Where one turn sends some rows of the set: a few examples, then the rows asked:
nutar: [ -2   3  -8  11 -20 -14 -15   7   6 -32  -8   4 -12  -8   3  16  17 -20]
fogap: [  7 -17 -14  21   9  -2  13   4   5 -11 -22  -5  -8   2 -12 -11  17 -24]
Rekal: [ 16   8 -13   0 -28 -12  -2   2   3 -15  -3   4 -12 -14  -7   3  26 -19]
ladut: [  4 -10 -31   6   3   2   8   6  13  -6 -12   3  -8  -8 -15  12  18 -29]
gom: [  8  -9 -17  24   1 -10   6  -7   8 -10 -21   2 -10   3 -12 -16   9 -30]
fad: [  2  -1 -13   2  -5 -10  10  18   4   1 -23 -10 -12 -15   2   6  -3 -17]
gegev: [ -5 -13 -26  27  -2  -6   0  -2   3   0 -18  -5  -1  -8  -9  -5  15 -28]
Maros: [  6  -7   8  17 -21  -6  -5  -3  12 -33 -15   7 -16  -8  -5  12  19 -24]
fifel: [ 11  -5  -7   9   1 -17   8  17   6  -5 -16 -15  -2   1   5   1  -9 -19]
zirug: [  5   4 -10  15 -23  -3   0   9   0 -26 -14  -9  -4 -11   4  17   6   4]
muleb: [ 16   4   2  14 -20 -11   5   4  14 -10   7  -2  -3   3 -13   9  27 -26]
Toz: [  0 -19 -28  13  -3  -2   3  -1   0  -2 -26  -4   6   1  -8  -1  11 -21]
zikob: [  9  -2 -37  16  -1  -7  -8 -10  10  -2 -16  -1  -4  -3  -9   5   8 -21]
Lup: [ -2   7   2  15 -20  -9  -4   4  16 -26 -10   7 -13   2  -6  23  18 -24]
vebi: [ 10   2 -25  22  14 -12  -6   1  14  -9  -7  -2 -13   3  -8  -4  10 -24]
Kobob: [  2  -3   4   8 -29  -7   8  11   5 -31 -13   6  -6  -6  -2   8   0 -11]
vonav: [ 10   8   4  14 -12 -18  -5  14   1 -14   0  -6 -10   1  -3  -8  25 -14]
loza: [  8 -10  -5  27 -23  -4  -7  -8   7 -28 -14  -8  -1  -9  -1  20  24 -19]
feza: [ 13  -8 -17  18   7  -1  -1  -8  21  -3 -13   4 -15  -4 -17   2  11 -28]
Kete: [  2   3   9  12 -15  -2   2  16  11 -25 -10  -1 -13  -6  -3  16   5  -3]
Dod: [ 19 -13  -3   6  -9  -8  20   4  13  -6 -22  -7  -7  -7  -5   2  -7 -27]
zik: [  3  -2   2  27 -10 -13 -17   3   4 -29 -12  -9  -5   1   6  11  18 -12]
duk: [ 22   2 -18  11   3  -9  11   8   9  -6 -19 -20 -10  -8   4   7  -2 -11]
sib: [ 12  -2 -20  -4 -10 -15  13  14  10  -9 -12  -4  -6  -9   0   9  -8 -29]
vuz: [ 15  -1   3  25 -17  -2  13   5   7 -33 -12 -10  -7  -4  -1   9   9  -2]
rad: [ 17 -11 -19  12  -9  -8  13   4   8  -2 -16 -19   6  -8   1  13  -4 -21]
likep: [ -7   7  -2  17 -20 -12 -16   3   3 -21 -21   0  -7   3   3  15  15 -11]
mepel: [ 15   0  -7  17 -30 -16   4  -3  -6 -15 -10  -6   2   0  -4  -9  25 -17]
tig: [  9  -5 -21  11  16  -7  -3   8  14  -7 -10  -2  -3  14 -10   4   7 -20]
mup: [  0 -10 -13   6  11  -4  -1  10   5  -6 -25   4 -16   1  -9  -8   9 -18]
tiz: [  8   5  -5  12 -18 -10   0  14   9 -31  -1  -4   0   1   2  19   1  -5]
gudif: [ 20  -4  11  13 -20  -3  -1  -5   7  -6 -13  -3 -10  -8 -12  -2  26 -13]
pupuz: [ 13  -8 -16  16  -9  -8  26   8   3  -8 -23 -17  -6 -14   0   1   4 -24]
Tal: [  1  -2  -1  26 -29  -8   7  -6   6 -30 -19   0  -6   0  -4  12  23 -25]
tup: [ 14  -2  -9   7  -1  -6  22  15  17  -5 -13 -10 -15 -12  -6  13   1 -27]
totu: [ 10  -4 -40  10   7  -4   1   3   5 -11 -15  -6  -4  -3  -6   5  15 -16]
Fov: [ 11   6  -7  27 -18  -9  -7 -10   8 -28 -18  -7  -4   6   2  17  19 -10]
Susun: [ 11   1  -9  18 -21  -7  -7   3   2  -3   0 -14   5  -9  -5  11  31 -12]
Sif: [  1  -3 -32  16  -2  -9   3   1  15  -5  -5   5  -6  -3 -14   5  13 -37]
Zon: [  3  -8   3  23 -23  -5   4   8   1 -24 -13 -10   7  -2   1  11   3  -3]
ruven: [ 24  11  -6   7 -17 -12 -13  -4   7  -8  -6  -4  -5   4  -5   5  18  -5]
Dogu: [ 19 -11 -20   9   7  -1   9  -5  18 -12 -17   5  -8   8 -17   1   9 -27]
batud: [  1  -2  -4  16 -28  -1  16  12   7 -29  -7  -3  -6 -14  -4  19  12 -13]
Bila: [ -5 -12 -28   3  -5  -9   7  10   2 -10 -19   8  -3   1 -10  -5   9 -31]
nozo: [ -4  -5 -29  10  -5 -10  -3   0   3  -6 -21   9 -14 -11  -9  -9  10 -29]
tivi: [ 16  -6   0  15 -25   1   9   0  14 -28  -8  -3   0  -5  -6  22   4  -8]
badu: [  0   1   4   4 -28 -11  -9   8   1   1  -9   2  -2  -4  -8   3  20 -16]
Raf: [ -5  -7 -10  18   7  -9  -8   3  10   3 -19   4 -10   3 -11  -8   5 -25]

Tal -> nutar
gudif -> badu
tup -> fifel
Now find these:
tig -> fogap
Kete -> Zon
vebi -> gom

Where one turn sends some rows of the set: a few examples, then the rows asked:
kuze: [ -6  10 -11  -1  -9 -16   4   4  18  -4  17 -13   6 -13 -17 -13 -18  13]
natis: [ 13  -1   6   8  -1  -9  -1 -11  10   1  29   4   5 -11 -18 -10 -11  23]
kitol: [-20   4 -23   2   7 -18 -13   5  10  -1  -1   0  12 -12 -13  -2 -19  -3]
Kule: [ -3  -7 -18  13  13  -3 -13  -9   2   6  -6  10   2 -17 -14  -7   1 -14]
Linat: [ -1  -8   4  19  10   1  -7 -19  10   9  19  13 -11 -10 -10  -8   4   3]
Fuvi: [ -2  -6 -13  12  14  -8 -10  -7   4   9  -7  11   7 -15 -11  -8   2 -15]
guvan: [ -8 -12 -14   1  -1 -10 -16  -8   9 -13  14  17   6 -31 -15 -24   5  14]
bopir: [-11 -15 -25  -1   4 -10 -18  -7  19   2  24  12  13 -24  -6 -25  -7  17]
zib: [ -4  10 -13  -3  -7 -18   1   0  20  -3  19 -13   3 -12 -18 -14 -21  13]
dat: [  7  -4   4  11  -2  -5  -1  -8  13   2  33   1   3 -14 -17  -8 -11  24]
tisak: [-23  -8 -13  -6  -2 -10 -20 -15   5  -5  17  14   2 -24  -7 -23  -4  10]
Baned: [ -1  -7   4  17   9  -1 -10 -20  10  12  20  14 -12 -14 -12  -8   4   1]
Sufol: [-10 -11 -23  -7  -4  -6 -11 -12   6   1  16   2   8 -24  -4 -33  -2   7]
vog: [-13   7 -23   2   8 -17 -13   0  10  -2  -2   2  15 -12 -19   0 -18  -5]
bupoz: [ -6  14 -12  -3  -8 -19   1  -3  19  -4  18 -12   7 -11 -18 -10 -21   9]
dape: [-15   7 -20  -1   8 -18 -12   6  13   2  -1   5  15 -12 -17  -2 -18  -3]
Bani: [-13  -8 -18   1   2 -12 -11  -9  27  -4  18  13  -3 -26 -10 -30   4  13]
lopar: [  1  -6   7  15  12  -6  -9 -22   9  14  19  15  -8  -8  -8  -9   2   2]
Mame: [ -4  14  -8  -5  -6 -16   3   2  20  -3  15  -7   6  -9 -20 -14 -19  12]
bita: [ 12   0   3   9  -3  -9   0 -13  14   3  32  -1   5 -14 -18  -8 -10  20]
rezi: [ -2  -5 -15  13  14  -6 -10 -13   6   5  -5  11   4 -15 -15  -5   4 -16]
zurod: [-16   5 -25   0   7 -17 -15   3  10  -2   0   1  11 -12 -17  -3 -21  -3]
rik: [ -4  -9 -15  15  14  -4 -11  -7   1   3  -7  10   5 -14 -11  -6   2 -12]
lir: [  2  -5   3  17  11  -3  -9 -24  13  12  22  14  -6 -12 -12  -4   3   2]
biku: [ 12  -4   3  11  -2 -10  -3 -10  13   2  33   0   1 -16 -18  -9 -11  23]

bita -> rezi
Bani -> tisak
biku -> Kule
Now find these:
kitol -> dat
dape -> natis

Where one turn sends some rows of the set: a few examples, then the rows asked:
dez: [ -8  26 -13 -26  -6 -11  15  36  -4  -4  -5 -13   1 -12  -8 -11  11  -6
   2   1   0 -12   8 -18   1  -1   4  -4  -3   2   9  10  -6  16]
dof: [ -7  16 -10 -25   6  -6   7  -6   0   0   3   2  -2  -4  -1   4   6  29
  -5   7   9  -3   6 -13  12   4   2  -9   3   1 -15  -2  -6  18]
vug: [ -6  31  18  -3 -14  -3  10  23  18   1   6 -11   7   5   9  -6   6  14
  -5  23  -1  -5   7  -2   3   7 -11 -11  14  -9  21  10   0   8]
kitad: [  0   9  -6 -19  -1 -21  12  42  -6  -6  -4  -3 -10  -7   6 -21   2  16
   7   4   4 -13  11 -17  12   8 -23 -11   2   8  11   0  -4  18]
Dobib: [ -5  11 -17  -6   2   2   8   1  -9   7   8  -1 -18  -8   2  10  13  28
   0  -6  10 -13   0  -9   2   5  -7  -1  -1 -15   0  -2  -9  17]
lalum: [ -7   6 -11  -9  -3 -13  -5 -13   5   0   0  10  -4  -1  -3  10   9  18
   2  22   0  -7   3  -7  -4   8 -18 -24   4  -1  31   3   0  17]
fisip: [ -5  -1  -7  -9  -1 -12  12  43 -14  -5   1   6  -9 -14   5  -4  10   9
   0   7  15  -6   6  -8  10   5 -24 -12   4   4  18   6  -8  17]
kiteb: [  8  11   2  -4   4  -3  14  32 -14  -9  10  -1   3   0   3 -23  -2  10
 -10   5  -4   4   6   2  16   6 -20  -2  -1   1   8  -4  -7  15]
Biz: [ -7  35   6  -9 -13  -9   1  28  18   2   1 -18   5   2  12  -5  13  13
  -1   6   0 -19  19  -7 -12   8 -17  -2   8  -1  21   2  -1  10]
bomem: [ -3  34   7  -6 -10  -9  15 -14   3   7   6 -15  -1  -4  -8 -12   1  -5
  -7  10  19 -15   7   5  13  -2 -23 -19   1   6  12  14  -2  19]
depig: [  2  25  -4 -12  -5 -12  -3 -11   8   2  -2  -2  -3  10  11  -4   5  17
  -6  15  -9 -24  18 -11  -9  12 -22 -12  -1  -5  18  -8  -1  16]
Belad: [-15  21   8 -13   2   5  14  29  -8 -11  16  -8  -9  -6  -5  -5   0   1
  -5   0 -10  -7   3   5  18  -2  -5  -6  -1  -6   6  23  -7  19]
letag: [ -4  31  -2  -3  -1 -22  10  -1   2  10  -3 -15  -8  -9  -3   1   5 -15
   5   5  21 -15   8   3  -6   2 -24 -12   0   6  10   8   9   8]
lumi: [ -7  25  -5 -23 -13   0  17  22  -4  -7   6 -12   8  -9 -11 -22   9  -3
  -1  -2  -6 -14   9 -20   7  -6   3  -5  -1   2  11  14 -12  20]
fibid: [  5  19  -3 -14  11  -6   3  -7  -4   7  -2  -7 -11  11   0   3   2  24
 -10  15  -2   3   5   3 -14   0 -20 -20   4 -10  21  -1  -6  18]
Konu: [ -2   6   3 -18  -6 -17  10  29  -3 -13   5   0  11  -1   4 -24   8   6
   0   3   5 -10  18 -21   7   5 -22  -9   2  20   8   3  -6  20]
Regut: [  5  14  -9 -10   0  -9  12  -7  10  -1  13  -3   0   8  -7  -4   5  23
  -2   4  -3  -8  -3  -5   9  13   5  -2  -9   2  -8  -8   1  18]
dife: [ -3  12  -9 -11  -1  -5  -8 -22  -1  -3   4   5   3   4  -2   2  10  16
  -3   5  -5  -4  11  -5 -13   1 -21 -15   5   2  29  -2  -3  18]
Dazo: [ -5  35 -13 -11  -3 -17   6  -8  -6  10  -9  -9  -3 -19  -7  -6   3 -10
   4   7  22  -9   7  -5   3  -5 -18 -14  10   4  12   6   0   7]
terov: [  0  28   4 -16   0  -5   2  22   9   2   2 -19   3   0  -6 -11   2  28
   2   5  -2  16   1   7  -4  -7  -9 -11  20  -2  26   6  -6  13]
zuvi: [-11   5   3 -17  -2 -11  15  -5   6   4   9   2  -5   2   0   8  14  22
   6   2  14 -10   8 -26  -6   2  -5 -14   3   4 -10  10   0  19]
kuzo: [ -1   5  -6  -1  -8   2  16  -4   3   2  18   0  -1   4  -3  11  20  16
  -9   0  11 -12   2  -8  -5   9  -4  -1 -11  -1  -1  -1  -4  24]
tinal: [-11  22   4 -18  -8   8  16  21  -8  -9  15 -10   2  -5 -11 -16   5   1
  -8  -4  -7  -7   5  -5  13  -8  -3  -7   0   1  11  24 -14  25]
rut: [-18  16   2 -10   3  -7  13  35  -2 -10  10  -5 -10  -9  -3   5   4  -9
   6   3  -8 -11   3   2  11   5  -3  -3  -4  -1   8  20   5  12]
kuded: [ -4   7  -6  -7   0 -12  15   1   3   6   9  -4 -20   0   1  -2   4  28
  18  -6  -1 -14  -1 -20  -4   6  -7  -5   0  -8  -3   2   1  14]
zevaz: [ -4  31  -5  -2   5 -20   5  -4   2   5   2 -14 -16  -9  -6  -2  -3  -6
   7  -1  10 -12   1  18   8   4 -26 -11  -3   5  12   8   7  11]
bino: [-15  17 -10 -20   1 -12  11  39  -2  -6   0  -8  -6 -15  -6   5  12 -10
   6   4   1 -10   4  -8   2   3   1  -4  -3   3  10  17   2  13]
lig: [ -1   9   0 -19   2  -3   6  27 -15 -15   6   2  12  -4   0 -19   7  10
 -14   2   8   5  15  -4  13  -2 -20  -8   4  16   7   0 -13  22]
Faf: [  1  -2   4   6  -4  -6  17  35  -9  -8  14   7   1  -3   5 -12   8   0
  -2   9   4  -4   3  -5   8   8 -22  -6  -1   2  16   5  -2  15]
gedus: [  1  19   3  -3   0  -9   6  -9   4   5  -1   3  -7  10  11   1   1  16
  -4  26  -8 -12   8 -10  -7  10 -19 -18   4 -15  19  -1   2   9]
reb: [-10  33  -3  -4  -1  -8   3 -12  -3   3   6  -7  -8 -13  -3  -2  -2  -4
  -5   4  16 -15   6  16  20   1 -26 -13   2   2  14  11  -2  16]
res: [ -4  26 -10 -18  -7 -13  -5  33  17   1   1 -20  -8  -4  -4   0   8  27
   1   4   3  -3   2  13   1   7 -12  -9   8   4  33   3  -5  20]
sabu: [  2  36  -7 -13  -6 -18  13 -12   1  10  -4 -17  -5  -9 -13 -20  -3  -3
   4   6  15  -7   1   0  10  -6 -18 -18   6   6  14   7  -3  15]
Sesez: [-16  26  -4 -12 -11  -1 -12  12   5  -7   5  -4  16 -12   3  -5  14  15
   4  -2   1  -1  16  -7  -7  -4 -13  -3  22   2  29   4  -6   6]
Rogi: [-17  20  -4  -5 -16  -2  -8  19  14  -6   8   4  10 -15   2   6  13  15
   2  15   4  -5   4   4  15   7 -10 -10  16  -2  34   9  -5  10]
peg: [  2  19 -12 -22   4 -16  -1  -1   6   7  -8  -8 -15   8  -1   6   5  28
  -9  19   3 -11   7   0  -7   8 -19 -24  -2  -2  23  -3  -5  24]

terov -> Sesez
lumi -> dez
gedus -> fibid
Now find these:
Regut -> dof
reb -> bomem
kiteb -> lig

Where one turn sends some rows of the set: a few examples, then the rows asked:
Zeg: [  3   6   4 -13  -6   3 -21  -6  21  -3   3 -10  10  -6   9  15   4  -2]
taza: [  9  15   6   0   3  11 -15  13  -9   5  -4  -1  19   4 -14   6   3 -10]
Fip: [-10  10   1  -3   1   9  -2  -4 -17   3  10 -15   3   7  13   4  -7  13]
sani: [  1  -2 -10   0   4  -9 -17   7  -1   6  -9  -4   0  26  -6  11   9   1]
leb: [ -2   7   3 -13  -3  -5   7  -4  11 -15  13   2  12  -5  -5  13   0  -2]
guv: [  9  17  -1   1  -1 -13   4   7   9   2  20  -5   6  24   4  10  10  -7]
tiziz: [  2  13  18   8 -18  -7  -8  -6  -3  -6   6  -7   1  -9   4  -3  16   1]
Nubus: [ 12   5   6 -12  -1   2  -2  21   9 -15   3 -22  12   9  -7   5   5  -2]
dalo: [ 16  20  -1  11   3   4 -11   3 -15 -12  -9  -4  -6  -3  10  10  -3   5]
beril: [ 18  22   9   7   1   0  -4   5   0  -4   3   3  14  -3  19  -5 -11  -5]
vali: [ 13  -2  -5 -12   1   9   2 -20  -1   2  -2 -14  16  10   8  -1   3  -4]
Zed: [  1  12   0   3   3   5 -14 -15   5  16   4   3   0   2 -12   5  18   4]
rav: [  1   9  12   0  -4   0 -20  -9  14  -8  -3  -9   3   7   9  16  18   6]
Dupen: [ 11  11  -7 -11   9   7  -5   0   0   2   9   2  12  -8  -4  -5 -18 -10]
von: [  0  16   1 -11 -10 -15 -11  -9  13  -9  13  -5   4   9  11   1  17  -2]
Vud: [-12  12  -2  -2  -3   3 -13  -1  -1  14   6  -3   2 -18  -1   8  11  -1]
pifal: [10 13  8 -4  1 -1  9 18  8 -6 15 -9 -4  1 -2 13 -1 -8]
sifo: [ 21   9  -6  14 -20  -7 -11  -2   6   3  15 -17   0  -1  11  -3   3   2]
zipud: [  5   1 -14   8  -4  -3  -9   8   8  12   5  -3   7   1  -7 -14   8 -18]
noso: [ 22  21  -4   0  -6  -4 -19  -8   3   6   9 -11  18   5   5 -11 -10   0]
Ses: [ -2  -6 -11  -4   6   6 -10  10  14   5  -2  -1  -4  17   3 -10  -8   2]
kifi: [  0  -7   4  13  -8  -3   2 -11  -7  -1  -7  -8   2   9  -5  -7   0  15]
guzat: [ 28   3 -10   7  -7  -2 -11  -1  -1  -4   7  -5 -16  -1   8  13   2   0]
kig: [ 15   7 -16  -2  -3   6 -25  12  -8  -6   7  -5  -9  -1   4   6  -1  14]
fidat: [ 14   6 -15  -2  -6   6 -19  -7   7   7   4   4   7   5  -3  23  -3 -10]
bofaz: [  8   8  -7 -13   1 -11  -2  10   2 -16   4  -9  13  22   8   7  16  -2]
Zop: [ 16  13  -9   1 -11   0 -19   0   1  -4  14  -7   2   3   3 -17   9  19]
ravu: [  9   1  -1  -9   3  -2   1 -10   4   6  -3  -2  -1  28  -1 -12   2   1]
fubig: [ -6  -2   1  -1   2  -1  -3  10   7  -4  -2  -1 -10  10  10 -17   3   7]
Tur: [ 19  13   3   9  -6 -12  -8   5  -4 -20   7   1   6  -8  -5  -7   0  11]
fas: [ -6   5   9   4  -3  -9  -7  -1   4  -5   8  -7  10  20 -12  22   2   2]
Zakag: [-10   1  -4  -3  -5   7   6  16  -3   0  -6 -14  -1  -1  10  -2  -9  -2]
kul: [  2 -12 -16  -6  -4  -1  -2  -8  -3   5  -1  -1   8  -2   2   0 -15   2]
san: [  6   0  -5  11   5  -3  -6   9  -6  -1  -5   4 -11   0  -5  -5  17 -14]
tol: [ -3  19   7  21   5  -3  -7   0 -16  -3   0  -5   5  18   2  -2   6   5]
gigu: [ 17   9 -18  11  -4 -11 -22   8  -2  -6   6   1  14   9  -4  10 -10   4]
lat: [  5  21   2  -4   1  -2  -7   3 -12  -2   1   9  23   2   2  -4  17  -9]
Kiper: [  2   5  -2 -11  -5  -2   6   9  13  -7  -1  -7   7 -14  -3 -14   8   1]
teso: [  9   9   0 -11   7  17   1 -16  -3   4  11  -7   4  12  -1  -3  -8  13]
pina: [  0  -4   7   1  -2  10  -2  -5 -15  -1  -8 -26   7   4   9   8   3   1]
ras: [  5  10   2  -2  -5  11 -15  10  15  -9   1 -14  -7   3  -9  23   0  -3]
guret: [ 20  19   9  12   6   1 -13   4  -4   2  -1   2   9  16  11   5 -12  -5]

fas -> gigu
tiziz -> tol
Nubus -> sifo
Now find these:
pina -> guv
Zakag -> von
Vud -> lat
Ses -> Zeg

